In the rows, zero is written as 128.
One turn or mirror swaps these rows in pairs. Which row does each one swap with?
zepe: [140 131 152 145 151 119 116 140 150 123 117 134 132 135 135 133  85 126
 130 107 128 183 111 111 133 122  95 151  96]
gozaz: [134 129 125 121 108 125 120 116 139 130 115 122 143 127 114 115 147 137
 122 121 136 179 122 147 114 154 109 131  77]
kozu: [152 106 147 126 113  88 106 114 147 123 125  97 119 115 103 147 138  93
 161  97 143 150 113 131 124 145 102 133 100]
Nadon: [140 130 156 146 147 117 113 137 149 120 115 138 132 134 130 133  84 121
 130 107 125 180 112 109 135 123  92 152  98]
Dupo: [147 126 173 159 138 117  84 127 144 101 127 100 144 141 142 124 105 131
 127  94 149 154 100 111 119 165 138 155  81]
zimin: [161  82 152 141  94 130 103 117 123 136 140 106 138 152 116 174 121 120
 119 110 120 146  98 109 113 164 111 155  85]
torup: [164 134 171 144 121 123 110 120 140 113 151 143 138 117 111 149 111 116
 132 100 140 152  50 102 156 177 131 148  96]
Merig: [159  90 148 128 110 107  89 152 170 140 128 123 135 132 112 146 105  99
 125  85 123 133 117 106 123 151 121 109  82]
zafo: [172 124 157 151 143 121 118 123 134  86 118 121 188 116 119 151 141 136
 146  86 139 162  78 114 134 162 108 122  82]
bivab: [177 107 132  96 104 127 107 107 141 129 129 133 161 118 134 121 107 132
 130  87 126 163  92  87 137 154 115 109  74]
Gufi: [164 120 133 146 133 100 122 120 138  83 113 118 151 157 121 126  89 131
 138  85 106 145  80 101 142 137 134 126 105]
Taf: [205 106 173 158 115 105 108 134 130 132 112 126 163 159 122 149 112 143
 137 109 125 147  77 116 126 159 100 126 106]
Nedab: [163 101 151 114 107 100 112 113 156 118 112 110 129 138 125 117 109 136
 149  84 109 174 133 135 138 165 126 104  94]
lop: [178  99 136 155 138  99 103 131 166 111 132 128 136 114  97 119 107 115
 141  85 100 156 114 140 103 136 132 139 101]
Bulut: [186 119 125 149  97 147 104 106 108 110 137 122 137 144 114 118 113 120
 140 116 111 159  92 114 120 127 140 113 101]
ton: [166  93 156 164 159 113 124 137 148 129 126  81 137 115 103 144 134 117
 145 100 124 131  85 126 125 150 114 158 101]
reli: [149 130 153 151 153 126 122 139 151 120 114 136 133 127 126 132  90 123
 134 103 127 173 115 100 133 122  95 157 107]
nesi: [175  94 146 162 148 134 108 102 132 154 129 127 143 120 118 126 118 119
 114 105 133 134 106 100 124 188 127 135 107]
Nar: [196  92 163 143 139 145 118  96 148 119 141  94 142 106 124 127 113 105
 113 114 149 155  93 131 133 140 124 122  88]
sete: [152 122 157 133 112 142 115 109 108 140 134 100 112 142 120 131  98 131
 119  82 134 161  96 118 128 163 147 115 118]
sovu: [148  99 133 141  97 106 115 141 146 100 128  88 141 148 127 147 101 127
 109 107 135 150  59 120 134 129 111 141 108]
zos: [183 118 122 142  95 147 104 103 110 116 129 127 144 135 117 118 110 117
 142 112 107 165  97 103 128 126 132 117 108]
Puv: [167  99 126 141 122  96 131 132 141 147 139 139 161 125 110 132 120 129
 103 122 114 124  77 119 124 158 124 100 106]
lig: [166 141 166 144 124 128 126 118 140 116 150 141 137 123 115 145 109 115
 127 101 132 153  48  95 159 166 128 142  98]
nomi: [169 128 122 160 121 137  94 140 133 111 145  86 127 161 133 140 113 124
 117 110 127 185  81 136 134 149 130 116  84]
Figus: [166 108 160 125 149 149 119 130 134 118 138 106 123 133 124 138 118 109
 136 131 132 188  85 100 144 129 144 120  98]
Mef: [180  81 140 148 114 124 126 157 157 136 146 123 153 142 120 134 110 112
 140  87 132 140  83 136 134 112 111 126 119]
kibe: [175 105 192 140 121 111 106 129 138 146 118 124 154 104 118 126 139 132
 133 106 135 148  90 101 103 176 124 129  73]
Badil: [154 103 127 156 111 115 133  96 172 118 144 131 143 123  99 149 153 139
 120 104 105 158  83 103 141 174 112 113 110]
meto: [150 153 161 137 125 135 110  99 153 129 125 153 130 104 109 114 138 117
 135 101 146 155  79 135 152 156 124 129  87]
Vopip: [181  92 140 156 144 111 103 132 165 117 136 127 138 110  99 118 115 118
 133  95 100 159 121 143  93 140 123 138 100]
Mogi: [152 135 176 164 125 104 132 125 169 125 116 129 124 132 106 142 129 126
 164  97  92 170  88 104 133 149 104 136 103]
pefa: [163 108 148 157 109 129 122 103 118 139 120 131 111 140 105 138 127 116
 107 117 128 140  88 147 145 149 109 123  55]
Sofog: [161 110 150 147 112 112 135 125 153 102 135 132 134 119 122 131 110 139
 115 112 129 135 116 114 128 193 122 154 129]
lup: [181 103 167 143 131 139 128 101 103 109 157 102 126 133 108 139 127 147
 136  97 112 170  77 114 123 155  95 116  86]
Naku: [181 126 156 132 109 116 129 150 171 107 154 153 121 123 105 147 113 137
 150  94 140 160  77 100 135 159 114 113 105]
tibo: [151 136 165 136 131 106 128 119 128 153 135 121 162 118 125 107 133 118
 142 101 127 189 101 126 122 154 153 124 105]
terik: [127 121 149 143 122 100 102 140 158 123 149 116 151 154 101 138 127 131
 114  89 129 179  76 142 134 140 105 108  60]
nive: [130 111 120 161 138 122 123 121 145 116 117 101 140 118 115 153 119 138
 152 103 107 151 113 110 166 176 106 117  78]
musel: [183 126 172 131 112 142 144 130 141 117 117 111 137 136 113 155 129 124
 132  92 153 149 111 153 142 156  97 126 106]
Nipi: [191 101 134 134 126 127 126 137 133 104 131 119 110 115 131 134 114 130
 147 145 126 152  90 132 126 175 113 106 104]
golug: [155 101 120 150 113 124 130  93 160 114 151 134 144 126 102 143 158 130
 122 111 110 154  89 108 147 171 107 112 115]
fipi: [170 128 153 126 130 111  99 126 166 102 123 106 132 127 107 143  77 115
 125  69 116 142  80 117 119 169 127 142 102]
Guzak: [170 114 150 167 109 121 107 153 125 117 147  91 129 136 115 125 113 122
 139 101 136 146  95 161 110 155 144 144  82]
tunom: [179 118 138 151 117  93  91 144 144 140 119 132 130 106 119 127 105 138
 145  68 116 160 100 132 154 146  85 133  83]
Ruve: [157  81 148 147  93 132  98 117 121 141 134 100 143 147 107 169 122 122
 124 110 120 149 111 116 116 158 110 155  81]
nol: [152  94 143 148 110 101 144 134 141 139 127 124 141 114 131 115 119 134
 103 112 122 185  77 102 155 122 110 106  92]
vaten: [155 154 148 134 118 134 114 111 150 137 117 140 137 103 107 113 143 124
 130 107 156 169  97 151 128 152 111 122  81]
Vala: [166 145 169 143 132 127 112 113 151 114 145 149 135 123 114 139 120 118
 138 110 141 148  56 105 158 170 134 144 103]
puz: [161  82 154 144  95 130  99 120 119 134 140 106 137 151 110 172 122 118
 120 117 117 148 100 112 116 162 108 154  85]
zapa: [124 114 139 145 110  98 108 127 162 130 153 112 144 152  98 138 137 119
 118  91 128 168  78 147 134 142 108 108  63]
nak: [163 117 151 149 137 128 106 109 145 113 143 123 113 145 119 130 124 152
 127 133 136 141 118 104 164 136 114 110 109]
vus: [165 113 133 141 110 119 141 112 164 110 131 150 137 116 119 139 135 135
 120 117 117 152 105  99 131 185 113 148 126]
fale: [171 128 170 157 127 144 116 118 138 108 116 110 162 108 135 105 128 144
 152  85 128 179  87 106 136 143 139 125 114]
Dul: [135 121 149 146 123  99 101 141 160 137 146 112 153 149  99 139 135 124
 115  85 125 170  80 147 129 145 109 117  51]
gad: [173 104 160 148 144 153 127 127 147 113 127 120 139 118  88 128 116 139
 110  88 111 170  68 148 127 156 141 151  81]
Zekoz: [152  98 131 123 125 113 103 113 136 120 141 123 126 133  99 136 131 135
 137  95 144 186  93 131 144 157 137 112  40]
taku: [145 107 146 161  93 132 128 138 141 117 153 108 159  97 111 132 107 151
 117  79 136 151  92 145 160 147 115 121  85]
Luve: [142 106 135 155 110 112 122 111 174 122 150 126 139 136  98 146 168 126
 123 101 108 157  71 126 135 158 104 103  94]
talu: [159  81 142 147  95 135 102 118 117 140 134 100 139 150 107 166 129 118
 120 109 122 146 108 112 115 151 108 153  81]
zovim: [147 118 132 135 119 120 129 134 147 161 111  98 154 138 110 119 123 123
 135 102 123 185  92 123 117 120  95 114 124]
tepu: [163 111 120 150 161  92  99 157 150 131 105 114 129 137 119 152 119 126
 130  96 119 157  84 127 112 159 112 116 114]
kedap: [149 149 147 127 122 133 108 112 156 135 121 141 141 102 101 112 145 124
 141 103 148 164 108 154 130 151 107 126  91]
bele: [155 129 147 159 110 134 119 118 122 134 118 102 146 159 132 115 112 123
 127  82 137 136 107 106 160 122 107 112  96]
pugo: [134  98 155 166 129 104 130 116 118 138 133  98 132 112 119 111  77 127
 139  99 121 178  91 131 136 150 111 131  76]
Roni: [181 105 156 146 143 122 126 156 167 124 170 115 135 100 139 121 126 129
 138 110 131 179  80 128 130 152 119 110  84]
rut: [135 126 120 124 111 110 118 127 124 113 102 102 153 146 123 122 138 137
 130 126 134 182 112 141 123 152 112 131  88]
rig: [140 138 124 123 113 125 112 115 134 129 112 124 146 126 121 119 148 130
 130 124 139 172 116 148 107 152 108 134  78]
Kefiv: [175 102 148  98 102 116 103 107 142 131 130 118 163 124 126 128 116 128
 134  79 121 149  78 103 147 155 128  99  66]
Fetov: [167 115 137 152 109 117  91 128 181 132 125  91 167 116 125 129 112 122
 153 101 113 157 103  95 138 132 106 100  95]
ruvaf: [183  91 146 132 136 128 122 150 168 131 167 114 138  99 133 126 130 138
 130 110 130 189  93 126 113 157 112 128  87]
Zubu: [168  73 121 159 109 116 114 133 145 117 123 107 159 104 114 125 124 130
 107  87 129 129  80 140 117 148 107 106  83]
Luno: [149  97 151 145 155 142 102 109 122 126 137 112 158 133 123 116 110 118
 167  94 128 146  99 103 128 145 144 129  75]
zuka: [157 108 132 145 109 117 141 106 166 112 141 145 136 120 121 139 131 140
 113 111 109 150 108 105 135 176 117 149 132]
vub: [148 128 153 151 151 126 124 135 147 115 115 138 135 130 130 135  86 121
 129 110 129 177 112 104 134 121  90 151 105]
gotot: [159 134 123 171  92 134 110 146 142 115 118 135 156 141 120 129 118 109
 136  70 106 164  77 106 125 160 110 108  79]

tibo is swapped with Puv
Kefiv is swapped with Roni
vaten is swapped with Badil
Figus is swapped with Merig
Luve is swapped with meto
reli is swapped with talu
tepu is swapped with sete
Naku is swapped with Zekoz
bivab is swapped with ruvaf
gad is swapped with gotot
taku is swapped with zafo
rut is swapped with Sofog

One turn or mirror swaps these rows in pairs. Which row does each one swap with?
Vufa: [117 127 146 103 126  89  64  94 143  97 150  96 152 113 154 120 133 114
 182 120 127 120 129]
Tisup: [130 150 165 112 118 104 101 127 118 100 134 110 156 111 137  85 106  93
 167 136  99 103 113]
parin: [112 129 132 129 124  92  70 107 137 138 105 112 198  93 149 130 132 130
 172  80 136 100 113]
tel: [110 126 115 127  76 106  99 108 104 113 121 117 177  98 169 128 141 131
 151 132 103 128  93]
gaba: [120 156 164 124  64 102  82 117 153 122 117 112 186  97 147 117 133 121
 191 121 103 110 127]
fiku: [135 136 114 135 151 115 109 115 115 115 151 115 172 111 153 103 126 139
 157 103 115 119  87]
sagam: [146 121 178 113 106 126  83 111 135 106 152 142 177  91 158 116 144 136
 148 151 120 115 111]
riso: [142 147 163 128 124  92  99 115 141 150 129 125 159 118 143 130  91 105
 154 119 106 141 113]
dulet: [126 157 174 136 124 104  85 111 137 124 112 117 191  98 144 116 129 132
 168 122 150 105 154]
tegal: [120 128 201 114 123  97 103 112 136 115 123 109 183  98 138 137 130 117
 151 110 101 113 146]
manef: [129 108 106 125  95 115  82 110 116 116 150 111 175 100 163 120 135 134
 175 144 118 136  90]
bir: [126 128 126 113 167 106  95 120 120 111 149 117 174 101 144 106 131 114
 153 150 120 112 141]
tobo: [132 180 139 114 123  97  87 109 132 113 140 131 186  96 166 136 139 146
 177 130  83 100 109]
divud: [130 137 167 106 152 117 126 122 123 106 121 141 182  95 138 129 140 150
 159 105 116 106 117]
Dizib: [137 140 143 120 121 114 117 131 116 108 109 119 161 116 158 107  97  86
 158 134 104 120 114]
Lalot: [137 145 167 113 129 106  93 132 112 107 152 131 179  88 140 103 117 101
 176 116  97  71 110]
mamek: [102 157 146 129 107  66  89 123 141 160 127 112 200  84 152 103 118 116
 159 125 129 103 111]
Zepa: [124 124 138 117 130  93 102 117 125 121 155 116 176  99 156  82 130 147
 127 148 140 122 108]
Zot: [117 103 183 127  94  89  85 105 107 120 141 110 181 104 159 118 141 147
 186 115  97 122 120]
zug: [ 96 141 130 119 142  89 105 111 153 140 114  88 186 105 171 125 112 121
 171 103 120 126 127]
bomo: [124 125 127 124 108  95  96 117 142 151 134 144 202  91 165 160 120 112
 143 126 118 115 120]
keled: [101 125 162 119 135  85  72  96 124 131 124  92 170  88 156  98 159 122
 181 103 115 123 101]
vono: [116 136 114 113 113 107  83 129 129 134 150 123 201  79 160 148 109  93
 162 117 118  95 128]
Midu: [108 156 112 139 110 104 115 118 118 131 130  96 209  82 153 130 147 115
 175 140 117  96  89]
vezok: [138 101 137 103 143 117  78 101 128 128 141 139 176  98 161 143 129 122
 161 134 105 138 138]
fisum: [144 121 169 106 130 101  81 128 121  96 112 131 162  98 140  98 117  97
 178 116 113  96 118]
Zun: [134 163 158 150 144 114 104 102 126 130 147 104 165  99 137  82 151 123
 170 134 104 133 105]
ronas: [122 147 138 117  92 117  92 107 122 103  97 108 178  95 134  99 139 131
 127 119 107 123 125]
pebuk: [119 117 166 119 104 104  80 107 125 133  88 115 184  89 159 136 135 116
 144 125  88 137 117]
kovis: [121 102 141 123 143 108  95 110 136 124 150 109 184 100 152 140 129 111
 163 140 161 119 105]
Vum: [132 160 152 116 156 101 109 123 111 109 130 133 182  99 178 112 120 145
 172 120 130  86 115]
Boni: [123 115  99 123  94 103 102 112 126 110 137 114 170 104 149  99 141  97
 151 140 124 118  92]
gimaz: [121 135 130 124  85 101 101 116 122 123 140 118 178 100 154 124 133 118
 166 117  67 109  77]
duras: [125 125 134 110 121 101  83 123 127 129 144 134 171  94 157 146 103  76
 143 118 127 113 112]
sibe: [111 133 160 121 120  88 114 108 131 130 111 100 166 103 130 111 144 112
 202  92 113 120  95]
konev: [100 146 172 114 121 107  93 119 121 100 161  98 176  93 133 107 131  87
 170 133 114 101 140]
nepuv: [126 145 183 133 101 102  86 113 115 121 139 133 185  98 149 129 137 151
 188 163 111 121  99]
nuvu: [133 140 118 110 151 115  84 116 142 115 105 119 179  97 153  99 133 144
 156 137 120 118  86]
lapek: [122 148 141 119 143 111 106 109 116 110 151 119 179  96 141  99 131 129
 145 137 165 106 131]
gafim: [139 151 131 132 115 120 131 130 113 128 132 115 171  95 132 122 138  92
 155 111  98 126  85]
mugut: [129 107 156 123  98 112 102 118 126 122 104 121 182 101 139 153 134 118
 151 105 145 128 124]
Tar: [144 151 175 127 108 100 118 118 119 103 114 114 161 110 129 100 131 118
 181 135  93 110  89]
dimok: [108 159 150 145 118  81  88  92 122 165 133 106 194  88 141 116 144 125
 173 129 128 125  98]
lita: [105 128 142 139 125  90 103 100 142 118 120 111 191 127 133 130 116 146
 179 113 142 115 139]
fipa: [126 175 155 129 102 125 118 123 127 111 141 115 199  84 162  97 141 103
 151 118 109 120  96]
ruri: [111 156 163 131  79  95 102 115 138 129 145 102 179  94 160 106 123  85
 190 124  99 102 123]
nam: [129 106 136 126 121  96  87 109 112 123 149 123 175 105 160 121 127 124
 215 135 140 121  96]
Beli: [123 152 126 133 155 108  92 108 137 122 137 121 187  97 108 104 142 121
 154 125  94 111  92]
pubud: [123  99 151  96 105 104  82 124 140 104 141 131 174 112 155 140 105 111
 153 109 128  95 124]
Repu: [105 135 128 115 131 115  92 119 107 118 149 118 213  66 160 128 149 116
 176 113 106  90 124]
bubi: [143 135 164 115 120 129 102 125 149 104 173 129 160 102 146 108 127 120
 153 133  94 128 119]
gud: [110 141 132 138 114  71  80 106 121 150 108 107 195  98 150 122 141 132
 196 149 109 120 123]
sulo: [134 128 185 122 101 111  86 109 150 126 136 120 187 103 165 125 123 110
 167 115 154 142 107]
giv: [119 153 105 121  98 103  99 110 115 118 112 114 182  98 156 110 127  99
 198 128  94 106 122]
Vori: [117 128 195 118 100 100  83 106 122 134 115 120 188  99 154 132 128 144
 154 132  87 123 129]
dipat: [122 129 169 135 115  91 113 110 108 127 124 115 184  99 169 122 135 140
 173 108  64 129 124]

Repu is swapped with nam
Tisup is swapped with Vori
Boni is swapped with bomo
vono is swapped with manef
Lalot is swapped with Zot
Tar is swapped with tegal
duras is swapped with tel

